One vector is turned by the same rotation once a step. Each row is the vector after some number of steps, and that number follows the row.
The counts run from 0 to 662.
[  6.8  18.3 -27.6  20.0 -22.2   6.6   3.3  16.3  24.5  -8.6  11.1   9.7
  14.3   5.2   0.3  50.7   6.7  -5.0  25.0  -9.1  25.9   8.3 -15.2  -1.3
 -14.1   7.1  -2.8  -5.4   0.6  12.7   7.9  -3.7] | 225
[-12.4  -4.3 -25.1   3.1   9.9  12.4  -5.0 -16.3  12.5 -29.3 -16.2 -25.1
 -10.9 -23.6  -5.3   1.2  -2.9 -15.7  25.5 -12.2  36.8 -18.7  -6.9 -29.1
  -9.5   2.6  10.9 -18.4  -3.2  17.5  -5.6   4.1] | 175
[-17.0  -7.2  39.2 -15.5 -15.0 -17.0  -3.9  17.1   0.8 -18.2 -30.7   1.4
  -2.1  25.1  17.4   2.8   9.7   3.8   7.7  -8.2  21.8  -3.2  15.0 -10.2
  18.7 -13.9   0.8  -9.5  27.5  14.8 -19.1 -16.6] | 641
[ 11.6  18.2   4.0  -0.9  -9.0 -13.4 -15.9  24.4  22.9 -21.6   1.4   7.3
 -10.8  13.9 -20.6  23.6  16.8   7.1   7.8  -0.8  -2.5   8.7   7.4 -27.7
  31.0 -27.6  28.9  -8.9  21.7  23.0   5.4   8.0] | 261
[  2.6  49.9  20.2  -7.2  10.8 -31.9   1.7  -5.2 -13.7  -9.3 -10.4   2.7
 -31.9   8.9 -16.7   4.6  -4.3  -1.9   6.8  -8.8  12.8 -15.5  -2.8 -28.4
   9.2 -14.0  18.1 -16.0   9.2   9.3   4.6  11.7] | 575
[  7.3  50.7  12.1  15.4  -7.4 -20.2  19.1 -12.1   1.6  -8.6 -15.3  23.5
   9.9  26.6   2.0 -11.0 -25.4 -10.2   5.9 -14.7   6.6  -6.3  -9.8  17.9
  17.7  10.6   7.9 -13.1  -2.5  16.3   0.6  -3.7] | 58
[ -8.0 -22.0 -26.5   9.3  -9.5  14.7  -5.6  -7.3  -3.2 -28.2 -17.0 -35.2
  -7.7  -7.6  -1.8   7.1  -8.5 -28.4  21.5 -28.3  32.9  -2.1   2.8   1.6
  -3.1  25.0   2.7 -10.4   4.6   3.5  -4.5   7.6] | 159
[ -5.1  21.6  18.6  -6.4  -0.7 -22.0  -7.4   7.5  28.0 -15.7  -0.4 -16.0
 -14.6  14.7  -5.9  12.5  -8.5  -7.6  -3.8  -6.2  15.7  15.4  12.4  -9.3
  45.6  -6.6  20.2 -21.0  21.0  16.8  23.5  10.1] | 23
[ 10.5  29.9   7.2   4.9  -0.7 -27.3  21.5   9.2 -27.0   0.4  10.7  -5.2
 -16.3  27.7 -11.0  21.1 -33.4  -7.6  14.3 -19.2  17.8   3.4   3.4   4.7
 -28.5   4.9 -14.1   1.3  17.5  20.5   2.3  -4.1] | 598
[  0.2  22.1  35.5 -25.1  10.7 -25.5  21.5  20.7 -19.9  -8.3 -22.9  -6.6
 -11.3  21.9  -5.4  -8.5 -10.8  -7.1  13.5   2.0  17.9   5.0   1.6  -0.9
 -18.6  -0.1  -0.3  -4.5  27.5  10.7  -2.8 -19.4] | 344
[  8.8  31.3  25.7 -15.4  -3.9 -18.3  17.7  28.8  -7.4  -6.3 -18.3  19.2
   3.1  27.0  11.0   4.2 -16.7  -6.3  11.8   4.3  10.5 -24.2 -15.7 -19.2
 -12.4  23.3  -4.0 -25.3  13.5   4.0  -0.1 -19.2] | 354
[ 11.7  48.8  24.2  10.7  -2.2 -23.0   9.8 -16.8  -6.2  -6.0 -16.8  21.0
  14.0  30.0   3.2 -12.1 -23.8 -14.8  10.9 -12.3   7.0  -2.7 -10.9  21.0
  13.4   6.5   7.3 -10.4   1.4  15.1   4.1 -12.2] | 57
[  0.7  17.1  18.6  -5.1  -1.0 -15.4 -19.5   0.7   0.5 -23.7 -18.2 -16.7
  -2.4   3.2 -18.7  18.1  -0.8  -2.9  -7.5 -10.3  21.5  22.3  42.0   5.1
  35.3  -8.5   6.9   1.6  26.2  18.3   5.4  12.4] | 15
[ 11.4  20.8  -2.3   6.0 -25.2  -2.6 -18.9  17.8  15.1 -24.8 -25.4  -1.0
   9.0 -18.9 -19.2  41.7  20.9   7.1   0.2  16.0  13.6  -4.1  12.7 -25.2
  10.0 -12.3   3.6  -9.2   8.9  23.6  -1.6  10.5] | 247
[  5.6 -22.7   8.8 -20.1   4.5 -11.2 -13.5  31.5  -9.8 -12.7  -1.2  -1.3
 -10.1  23.6   1.3  -9.8 -13.7 -14.0  12.0 -13.2  25.1  -2.6  29.1 -12.9
  10.1  -0.7   9.3   0.1  32.1  24.0 -23.2 -24.6] | 655
[ 15.2  13.9  20.7  22.1 -17.1 -17.9 -21.5  -0.6  13.1 -23.5  -8.5  -5.4
   6.4  14.1  -9.2  44.2  -1.5  -1.9  -4.5  -8.5   5.8  10.6  19.1 -11.9
  38.3 -13.1   2.9 -10.4   7.9   1.5  20.0   6.0] | 6
[  2.1  16.8  -3.7  -4.9  -7.3  -0.8  -4.2  21.2  20.5 -13.2 -31.5  23.8
  29.0 -10.2 -15.9   8.3  34.9   3.0  25.7   5.9  11.1   9.4 -10.6 -14.3
  -6.5  -6.2  30.9  -8.0  10.2  18.7  -8.1  -5.5] | 495
[ 13.7  16.4   1.4  -4.8   6.0  -6.1  18.4  38.0  -7.6 -16.8  -5.5  14.7
  -5.8  27.3  -4.7   7.1 -36.0  -6.4   2.1  -3.0  20.9 -31.2   1.1 -21.7
 -25.6  20.1  -1.6  -3.1   3.8  11.1  -6.4 -27.1] | 357
[ -4.4  18.9   8.6   7.9  -3.6  -3.6  22.9  29.2  -2.8 -46.1 -14.0 -12.8
 -16.2   5.5  -2.8  10.0 -19.0 -14.7  -2.1   5.3  37.9  -9.3  16.2  24.3
 -17.7   2.6 -12.3   9.3  -2.0   0.9   1.0 -18.2] | 85
[-16.6  -1.8 -17.0   1.6  -4.4   8.7   0.2 -18.8   9.0 -22.9 -26.0 -26.8
  -8.2 -26.6  -1.6   2.4   1.7 -24.5  25.4  -7.3  33.3 -12.9 -16.3 -30.6
   0.4  10.5   8.5 -32.5  -0.4  17.2   4.8   6.4] | 174
[ -5.4   8.4  -3.2  32.2 -21.8  -7.3  -8.6   4.7  28.4 -22.3  -3.0   8.0
  17.0  18.4 -12.1  35.5 -11.0   5.5 -11.3 -28.0  13.1  10.8  17.9  -9.3
  30.1  -3.8  11.4   4.1  10.1   8.1  10.2   8.4] | 3
[  3.3 -20.5  24.8  -0.6 -18.6   2.6 -20.6  13.6 -11.7 -38.7 -29.2 -23.2
 -18.0   7.5  10.4  20.7  -4.7 -16.5   6.9  -6.2  17.8 -14.1  16.0  -3.9
  20.7   8.2 -20.5 -21.7   5.9   6.3  -1.3 -12.6] | 394
[  7.4  -0.4 -15.3  20.2 -23.4  -2.9  -1.1  13.9  13.3 -14.7 -12.8 -10.0
  32.8  -5.9 -20.6  44.3   7.9  -1.0  16.7 -10.7  29.1  19.3   8.8  -0.4
 -27.3  -4.0   5.4  10.3  10.7  19.8   6.9   4.8] | 234
[ -0.8  40.2  28.1  22.0   3.7 -21.6   5.4 -17.2   1.3 -37.1 -12.7 -15.6
 -16.5  16.8  -9.5  21.2 -24.2  -9.0  -1.3  -1.3  20.9  -8.6   1.9  -4.6
  10.5 -26.6   6.4  -0.4  -3.3 -15.7  11.7   1.6] | 318
[  3.9   1.6  11.5 -13.5  -5.4   4.3   1.8  37.5  -1.5 -30.8 -33.3  16.9
   1.0  22.0   6.5  -8.0  -2.3  -2.9  14.2   4.5   0.8 -36.1  -8.9 -22.3
   4.9  12.5  16.3 -23.2   1.9  10.6 -16.8 -18.0] | 116
[  2.9 -23.6 -13.3  11.6  -8.1   9.2 -20.0  -5.0   2.1 -33.0  -6.2 -15.2
 -17.8  21.2  11.0  24.4  -2.0 -27.1  27.5 -26.5  16.4  -6.7  -9.3   2.1
  11.9  22.7   6.0 -14.9  -3.7 -23.6   2.3  -9.0] | 152
[  3.8  10.0  12.6   4.9   1.2 -11.9 -15.5   4.0   2.2 -22.4  -7.6 -21.6
  -9.4   2.3 -20.4  23.5 -11.9   0.0  -9.6 -13.8  20.0  20.8  43.1   0.4
  33.0 -14.8   8.0   4.1  25.3  23.7   7.6   9.8] | 14
[  1.0  16.2   9.3  19.1 -23.7 -19.9  21.9  13.3  -2.3 -13.8  -6.2  -2.9
   9.4  23.6   6.7  35.9 -31.1  -7.1   1.9  -7.6  33.7 -26.4  -8.1  -5.2
 -24.9  10.6 -13.8  -3.7   0.0  -3.5   6.3  -5.3] | 612
[ -7.0   3.4  -0.1  -9.9   8.1   9.5 -18.1 -23.6   4.2 -26.1 -29.3 -27.1
 -10.6 -12.8  10.2  13.9   8.7 -21.0  35.7   2.3  25.1 -12.1 -14.0 -25.4
  11.5   1.8   9.0 -35.6  -0.1   3.3   5.0   3.5] | 172
[ 13.5  -8.2   4.2  -3.1  -5.1  14.9 -10.7  15.6 -13.3 -26.0 -20.3  17.6
 -12.2  44.7  13.1  -4.5  -4.6  -0.2  28.8 -24.6 -20.6  -4.9  -5.9  -3.3
  18.5   7.2   7.6 -14.9  13.0  18.1 -22.5 -15.1] | 130
[ 29.7  42.4 -10.9 -10.6  -7.0 -26.1  -8.9  -4.6 -25.4  -2.3  -9.9   1.2
  11.0   9.3 -24.6   9.0 -13.2 -19.8   6.1 -10.5   9.0   1.5  21.8   6.7
  15.4  26.8  18.5  -3.2  25.5   9.4  -1.0  17.8] | 288
[  6.2 -14.6 -14.8  15.8 -22.4   3.9  -3.3  21.3  -5.0 -28.9 -11.5  17.3
 -18.8  24.6   1.3  -3.4  -9.9 -17.2  19.9 -33.4  -5.8 -20.5 -11.3 -11.3
  14.9  23.7   7.3 -16.0  -8.4   4.4 -14.7 -13.9] | 134
[ 22.4  21.9  -8.2   4.5 -17.6  -0.9  -2.3  32.6   8.4 -15.9 -16.4  18.7
  -0.6 -12.4 -26.8  11.2  15.2   3.4  23.9   8.1 -11.4  -0.9 -16.3 -31.0
   2.8  -6.4  16.8 -21.7   4.8  39.0   3.5  -5.4] | 502
[-14.9 -30.9   3.0  -0.7  -7.2   7.9 -13.4  18.4  -0.2 -40.6 -22.3 -20.1
 -14.8   5.8   3.7   5.1  -6.7 -13.6   7.1 -23.1  39.9  -7.9  30.8  -0.9
   7.8   9.6  -3.0  -2.0   7.3   6.3 -16.0  -8.8] | 398
[  8.0  15.3  12.7 -12.1  -3.0  -2.8   8.1  22.3 -20.3 -13.8 -32.1  20.5
  16.3  27.0   2.9  -4.6 -22.0   3.1   7.7 -14.7  11.6 -20.1  10.3   4.6
 -19.5  26.1  -5.1  -1.3  15.6  17.4 -22.0 -19.9] | 363
[  1.9  -7.5  32.2   8.6 -19.2 -16.0  -3.2  18.8  -1.3 -28.5 -19.5 -16.5
  -3.5  16.8  10.3  28.4 -14.4   0.9  -1.4   5.3  26.7 -21.3  11.6 -23.1
   0.6 -24.3 -10.3  -4.0   8.3   9.9  -3.5 -15.4] | 631
[ 10.9  11.6 -11.2 -12.9   8.0   8.4 -21.8 -12.2   0.8 -11.4 -10.4   5.1
  -6.2   0.4  11.4 -12.7  -7.3 -22.0  36.7  -8.6  18.4 -26.5 -10.3 -25.8
  19.0  12.2  13.8 -38.9  -1.9  24.0  -7.2 -13.3] | 428
[ 10.7  19.1  -9.0  16.4 -11.3   1.7 -17.9 -28.0   1.0 -14.6  -4.5  23.4
  -1.9  -6.0   5.6   2.0   4.1 -23.8  41.0 -19.2  16.0  -7.4 -19.2   1.6
  11.3  12.2  -4.0 -28.1 -18.1  13.6  -4.2 -18.1] | 445
[-18.2  47.4  18.6  25.6 -13.6 -22.6  18.2 -23.7   8.2 -27.7 -26.2  -3.5
   9.5  14.7  -5.1   9.5 -10.8  -8.7  -5.2 -19.4  16.6  -5.8  -2.7   8.4
  19.2  -2.1  11.6  -2.8   2.0 -19.4   3.0   8.3] | 314
[-10.0  18.4  -0.5  -0.5  -1.2   0.1  -1.8 -17.1   8.0  -6.9 -11.4   5.4
 -16.9 -15.4  -2.6  -4.9  18.1 -10.6  41.7 -13.5  12.2  -4.8 -32.4 -33.2
   3.2  -8.2   6.3 -39.8  -2.2  27.1   0.9  -8.0] | 189
[  4.5 -32.7 -13.1  11.7 -17.1   2.5  -8.3   7.4 -21.7 -26.9 -17.5  -2.6
 -10.6  16.8  -4.1   0.7  -8.1 -27.5  29.7 -45.6   9.4   1.2   5.9  11.4
   0.7  29.4   4.9   0.0   4.8  -0.9 -18.5  -9.7] | 143
[ 19.0  30.5 -18.4   7.1  12.0 -18.2  -4.0  -7.7  -3.0  -9.0  -0.4   1.9
  13.9  36.8 -18.0  14.7 -22.6 -10.3   5.5 -24.0  10.9  10.7  18.8  11.8
   9.2   9.2  33.5  18.1  16.3  -2.8   1.5  12.9] | 292
[ 11.5  12.2 -25.1  30.3  -5.2  10.2  -8.9 -12.7   6.3 -18.2  10.0  16.8
 -10.0  -6.3   0.3   1.5 -10.4 -27.1  35.2 -24.5  24.5 -10.5 -14.4  -2.8
   2.5   7.9  -3.0 -13.2 -21.8  16.9  -6.0 -20.4] | 447
[ 26.7  34.9  10.5  -4.6   7.8 -26.4  11.1  -8.4 -14.4   0.3  -7.4  -3.3
  -2.6  11.0 -18.2 -17.0 -43.7 -19.2   7.6  -0.5  11.8  -4.6   2.7  -0.6
   8.7   7.8  11.4 -17.0  11.2  37.3  11.5  -3.4] | 48
